In the rows, 128 means zero.
One turn moves every row onto another: examples first, then more rows asked:
J_374: [143  82 174 130 107 146 148 123 121 128 113 131 117 152 142 116 157 139
 103 119 124 142 105 135  86 133 163 166 130 152 124]
J_929: [118 114 137 143 118 141 126 145  90 122 116 157  88 134  93 132 145 112
 142 123 114 126 114 132  98 135 140 183 168 120 129]
J_229: [120 133 130 126 128 139 109 121 102 139 135 139 114 124 181 110 133 141
 117 134 112 135 111 150 152 130 146 178 155 130  98]
J_733: [158 129 138 100 120 123 145 144 138 139 122 140 122 138 154 103 131 137
 121  93 130 135 121 153 101 135 159 135 132 134 149]
J_353: [117 138 167 152 110 147 117 129 143 140 145 146  98 125 136 100 132 123
 150 148 136 157  83 117 114 122 140 184 136 125 130]
J_14: [118 127 157 143 130 128 112 125 128 136 104 135 123 141 130 145  97 114
 147  92 128 130 135 136 108 140 130 179 136 136 110]
J_222: [137 113 162 128 140 163 137 137 134 110 124 126 121 140 163 116 115 124
 157  84 119 133 122 158 122 150 152 151 115 122 123]
J_552: [100 135 152 135 130 127 140 145 127 151 120 155 112 152 130 116 132 153
 101 129  95 113 127 160 139 126 132 118 127 137 112]
J_295: [133 102 146 157 133 149  93 149 129 109 113 122 116 146 137 112 152 166
 163 111 129 119 116 166 141 143 135 132 111 115 142]
J_409: [124 139 156 151 150 145 111 132 119 135 127 148 118 142 148  88 123 164
 124 151 131 131 104 134 139 165 162 162 156 108 132]
J_422: [132 123 166 157  86 122  94 153 119 130 124 140 125 110 160 138 127 124
 167 122 123 123 127 136 156 134 141 138 123 114 142]
J_645: [148 125 142 142 115 160  87 124 130 141 127 116 100 132 157 128 141 145
 152 156 120 135 116 164  96 113 111 112 135 128 132]
J_513: [114 113 138 137 120 136 118 146  83 121 112 156  99 147  97 145 134 124
 141 123 127 115 120 122  96 138 140 185 153 127 122]
J_995: [129 110 159 132 142 161 135 129 130 104 135 132 115 150 165 122 122 108
 160  94 121 129 127 148 125 131 160 155 113 118 111]
J_606: [133 161 131 113 132 146 128 154  99 157 133 152  93 154 137 106 153 122
 129 120 103 130 114 139 143 138 127 137 138 130 142]
J_410: [141 128 159 169  77 160 122 145 115 152 140 144 119 146 127 136 135 121
 140 104 111 116 104 143  92 126 124 145 116 136 104]
J_388: [124 100 137 151 105 117 104 128  92 100 152 132  87 159 148 128 136 136
 133 124 112 138 114 126 120 158 146 115 120 115 112]
J_989: [167 103 142 140 131 143 115 166 118 145 105 162 136 147 146 103 165 130
 143 126 103 107  98 171 112 120 154 164 132 117 144]
J_2: [132 101 149 130  94 112 121 149  81 125 142 163 114 155 120 127 143 129
 124 148  87 136 119 132  94 145 168 149 140 124 118]
J_258: [136 101 156 144 107  93 125 134 119 148 132 152 131 113 127 132 155 125
 113 151 109 161 100 131 123 126 169 129 135 113 145]
J_234: [144 118 161 133 106 138 141 101 132 147 130 141 103 105 137 123 148 155
 137 164 127 142  92 124 122 102 139 139 131 123 157]
J_631: [148  91 164 148 111 153 113 159 128 141 103 147 125 148  86 121 146 125
 126 107 128 128  87 145 114 134 154 134 150 127 115]
J_611: [141 102 159 141  95 113 126 146  92 128 147 171 121 154 120 113 135 145
 118 152  87 138 124 149  92 138 161 157 139 132 125]
J_224: [133 110 117 148 130 133 144 115 113 142 104 133  83 161 142  94 111 150
 122 141 110 136  95 119 126 143 133 131 130 123 105]
J_538: [114 130 147 154 118 111 113 125 135 145 110 133 119 146 123 138  98 112
 158 100 121 123 119 135 103 143 139 180 131 128 110]
J_967: [125 115 143 144 130 145 101 124  86 111  93 159  85 158 128 133 124 135
 147 153 147 117 128 131 105 133 141 128 125 146 146]
J_895: [127 118 148 132 126 128 125 108 128 138  86 142 112 118 143 157 123 143
 124 109 115 111 144 144 113 122 130 127 155 153 139]
J_690: [144  99 164 119 111 122  98 122 101 118  87 119  94 133 150 122 160 143
 143 147 127 123 115 121 115 139 137 162 148 108 167]
J_424: [123 129 174 124 104 125 113 146  97  93 135 125 111 130 178 127 125 146
 146 148 119 127 122 155  99 122 143 130 135  96 143]
J_874: [156 115 148 144 103 157  95 117 129 150 127 124  97 134 154 119 140 157
 153 161 125 126 107 167 109 104 112 124 133 117 125]
J_420: [142 112 136 152  97 138 107 147 127 143 140 138 110 134 137 114 144 159
 143 129 103 122  90 159 114  99 115 177 168 121 100]
J_925: [148  99 142 152 130 157  98 151 127 123 111 118 112 139 151 110 155 152
 160 114 133 114 104 181 129 144 133 132 111 104 137]
J_201: [125 154 125 142 145 120 114 144  90 157 108 151 131 140 153 126 124 140
 143 138 100 113  80 156 139 125 135 164 129 131 134]
J_957: [152  91 143 138 118  96 119 134 123 152 139 154 132 110 134 134 153 121
 107 146 126 149 104 137 128 120 162 131 142 118 146]
J_423: [147 115 148 118 111 140 137  96 132 140 121 139 106 103 140 120 142 159
 136 159 118 124  86 125 112 113 138 138 118 131 160]
J_354: [110 107 178 170 133 123 110 119 131 120 131 146 122 122 140 135 135 111
 141 134  89 137  83 124 135 145 158 136 125 101 125]
J_878: [125 130 158 135  95 158 127 140 109 108 116 155 108 114 123 115 120 114
 152 109 133 125  91 134 133  97 131 149 104 108 121]
J_145: [117 108 130 162 144 147 145 145 122 163 107 156  95 149 147 126 137 120
 122 152 137 122 119 131 146 133 153 128 130 149 121]
J_351: [154  93 164 137 123 109 117 126 121 143 105 112 127 151 152 153 119 143
 131 142 132 137  99 134  89 123 149 141 173 132 133]
J_301: [129 123 143 182 155 145 117 116 108 148 113 132 105 145 161 116 145 131
 107 141  95 133 111 136 113 155 128 139 155  96 118]

J_410 turns into J_351
J_409 turns into J_606
Now find these:
J_989 turns into J_967
J_234 turns into J_222
J_995 turns into J_611

